Small tables with named rows and columns. After each table, cells are looked up by row and column.

muzi:
	bon	sif	dekoz	zoruv	fubapu	davemuz	fivu	lur
boso	487	566	708	515	768	341	639	479
nedoge	376	545	425	578	451	407	619	340
zigelod	487	356	609	433	564	668	826	506
vivusup	427	500	502	736	391	311	577	241
mir	699	432	358	531	559	492	689	675
rese	644	611	606	697	543	582	510	628
dab	459	298	384	279	312	503	535	303
zabedir	397	438	247	717	728	952	504	417
niviga	688	414	617	456	556	373	103	585
vugo	839	466	338	587	515	487	766	647
dif	796	289	532	501	537	348	536	678
pivuse	399	564	645	778	470	453	461	629

davemuz of niviga: 373
fubapu of zabedir: 728
davemuz of rese: 582
bon of dab: 459
fubapu of rese: 543
dekoz of zabedir: 247
bon of dif: 796
davemuz of zigelod: 668
bon of zabedir: 397
zoruv of rese: 697
zoruv of boso: 515
lur of dif: 678

guf
fields: rifa, vebovod, sil, nezi, vono, nadifig, zegu
lenudur: [-35, 60, 29, -47, 3, 10, -40]
pugukob: [-17, -37, -2, -51, -3, -47, -82]
sazis: [-25, 25, 36, 37, 36, 70, -34]
veru: [-76, 39, 12, -51, 7, -40, -18]
gik: [-3, 56, -51, 8, -22, -82, 48]
fuf: [-64, -55, -33, 10, 54, 80, -7]
mupa: [-32, 69, -53, -1, -32, -71, 6]
puvumo: [-42, -61, -45, -84, -10, 63, 12]
vafel: [57, 53, -26, 22, -38, -32, -2]
tano: [-29, 77, -43, -25, 55, -64, -12]
gof: [-23, -80, -21, -31, -33, 75, -36]
tili: [34, -67, 10, -52, -18, 58, 8]
fide: [-29, -10, 50, 14, 28, -16, 32]
marep: [-49, 83, 57, 3, 2, 19, 2]

What is the nadifig of gof in guf? 75
What is the rifa of veru in guf? -76
What is the vebovod of lenudur in guf? 60
What is the nadifig of puvumo in guf? 63
What is the vono of fide in guf? 28
What is the rifa of sazis in guf? -25
What is the sil of tano in guf? -43
What is the sil of gof in guf? -21
What is the zegu of fuf in guf? -7
What is the vono of gof in guf? -33
What is the zegu of sazis in guf? -34
What is the rifa of tano in guf? -29
What is the nezi of tano in guf? -25
What is the nezi of fuf in guf? 10

murobe
|  | fimi | nimefi | rodi | povuzi |
|---|---|---|---|---|
| subekes | 132 | -59 | 417 | 598 |
| fabut | -449 | 720 | -848 | -784 |
| viro | -323 | 818 | -744 | -894 |
| rolosuf | 246 | 153 | 425 | 313 |

fimi of rolosuf = 246
nimefi of subekes = -59
nimefi of rolosuf = 153
povuzi of viro = -894
nimefi of fabut = 720
rodi of fabut = -848
rodi of viro = -744
rodi of subekes = 417
fimi of viro = -323
fimi of fabut = -449
nimefi of viro = 818
Row with the largest povuzi: subekes

tam:
cols = det, tagun, kidug
gep: [56.00, 80.62, 62.20]
netutig: [30.96, 78.88, 40.64]
tuze: [40.18, 14.58, 38.21]
nisi: [24.24, 69.76, 31.94]
pezub: [64.61, 77.53, 61.54]
tun: [79.95, 36.35, 60.74]
memogig: [36.01, 32.93, 78.43]
mal: [22.21, 47.70, 23.30]
sigepu: [44.17, 29.33, 17.99]
dokizes: [76.70, 57.88, 68.68]

What is the det of tuze in tam?
40.18
What is the kidug of mal in tam?
23.30
What is the kidug of memogig in tam?
78.43
What is the det of gep in tam?
56.00
What is the kidug of gep in tam?
62.20
What is the det of memogig in tam?
36.01
What is the tagun of dokizes in tam?
57.88
What is the det of sigepu in tam?
44.17
Which row has the largest det? tun

melemef:
fields: mut, vem
ligemen: [7133, 2424]
lofedek: [4427, 7446]
zirolip: [7668, 6646]
daku: [5612, 4801]
meva: [6609, 2913]
nobod: [2597, 3881]
tinake: [7576, 4401]
fesif: [7042, 6221]
vuduf: [4851, 4317]
gazo: [3581, 4710]
ner: [6454, 5180]
gafozo: [6558, 7363]
fozuzes: [7128, 5751]
buke: [4271, 6695]

What is the vem of meva in melemef?
2913
What is the mut of gazo in melemef?
3581
What is the mut of fozuzes in melemef?
7128
What is the mut of lofedek in melemef?
4427
What is the vem of daku in melemef?
4801
What is the vem of zirolip in melemef?
6646
What is the vem of ner in melemef?
5180
What is the vem of gazo in melemef?
4710
What is the mut of gafozo in melemef?
6558
What is the vem of ligemen in melemef?
2424
What is the mut of buke in melemef?
4271
Row with the largest vem: lofedek

Table logez
|  | tuf | lilalir | tati | sutolek | kememe | kudo | taki |
|---|---|---|---|---|---|---|---|
| kizef | 67.185 | 84.469 | 29.949 | 39.734 | 41.440 | 23.557 | 28.611 |
| tinupaz | 25.097 | 14.935 | 45.336 | 39.732 | 58.917 | 47.973 | 46.661 |
| biv | 48.899 | 55.919 | 35.156 | 38.346 | 50.324 | 37.448 | 35.513 |
| vaz | 56.180 | 66.617 | 35.025 | 40.209 | 23.646 | 32.873 | 34.382 |
| vof | 47.450 | 53.440 | 39.148 | 39.229 | 71.400 | 34.940 | 36.230 |
| zev | 21.102 | 6.035 | 45.479 | 40.811 | 43.388 | 52.307 | 49.476 |
| vib | 47.150 | 52.122 | 36.850 | 41.265 | 56.081 | 36.563 | 38.384 |
| gim | 38.733 | 39.050 | 39.159 | 40.198 | 28.369 | 40.477 | 39.816 |
| favef | 20.813 | 8.414 | 43.920 | 38.916 | 48.203 | 49.677 | 47.214 |

What is the tuf of vof in logez?
47.450
What is the taki of tinupaz in logez?
46.661
What is the kememe of biv in logez?
50.324
What is the taki of gim in logez?
39.816
What is the lilalir of kizef in logez?
84.469
What is the kudo of vaz in logez?
32.873
Row with the largest kememe: vof

lebibig:
,rim,gukub
vabosun,14826,70344
neke,16888,14156
lubuk,74190,78928
zavedep,70739,79665
fula,73206,78718
vavu,25278,4460
tuf,62446,70895

gukub of vabosun is 70344
rim of lubuk is 74190
rim of tuf is 62446
rim of vavu is 25278
gukub of zavedep is 79665
gukub of vavu is 4460
rim of neke is 16888
gukub of fula is 78718
rim of vabosun is 14826
gukub of tuf is 70895
rim of zavedep is 70739
rim of fula is 73206
gukub of lubuk is 78928
gukub of neke is 14156

Table dom
fields: sapa, vog, kep, fupelos, zifador
pirit: [60, 77, 13, 69, 8]
lobutoz: [60, 77, 15, 71, 8]
bav: [60, 36, 50, 59, 40]

pirit, kep -> 13
pirit, zifador -> 8
bav, zifador -> 40
bav, fupelos -> 59
bav, sapa -> 60
bav, kep -> 50
Row with the largest kep: bav

Table susod
,zivov,riti,pogisud,fofupo,mavuveb
sofereb,-0.48,-0.21,0.24,0.12,0.14
gurisa,-0.36,-0.56,0.27,0.38,0.32
mos,-0.56,0.62,-0.35,-0.50,-0.46

What is the riti of sofereb in susod? -0.21
What is the mavuveb of mos in susod? -0.46
What is the pogisud of sofereb in susod? 0.24
What is the zivov of gurisa in susod? -0.36
What is the mavuveb of gurisa in susod? 0.32
What is the fofupo of gurisa in susod? 0.38
What is the fofupo of sofereb in susod? 0.12
What is the mavuveb of sofereb in susod? 0.14
What is the pogisud of mos in susod? -0.35
What is the riti of gurisa in susod? -0.56
What is the riti of mos in susod? 0.62
What is the pogisud of gurisa in susod? 0.27
What is the fofupo of mos in susod? -0.50
What is the zivov of mos in susod? -0.56
What is the zivov of sofereb in susod? -0.48

tulak =
         lil  varato  kanu  vozirig
dekesuv  247      31   159       62
kimu     168      87   161      109
vakag    169     128   196       75
res      199      42   159       90
muris    171      85   163      107
pab      151      96   147       84
nonofi   154      95   149       87
zoz      142     103   201       86

What is the kanu of pab in tulak?
147
What is the varato of nonofi in tulak?
95
What is the vozirig of kimu in tulak?
109
What is the lil of nonofi in tulak?
154
What is the vozirig of pab in tulak?
84
What is the vozirig of nonofi in tulak?
87
What is the vozirig of muris in tulak?
107
What is the kanu of nonofi in tulak?
149
What is the varato of res in tulak?
42
What is the kanu of res in tulak?
159
What is the varato of pab in tulak?
96
What is the kanu of vakag in tulak?
196
What is the lil of muris in tulak?
171
What is the varato of dekesuv in tulak?
31

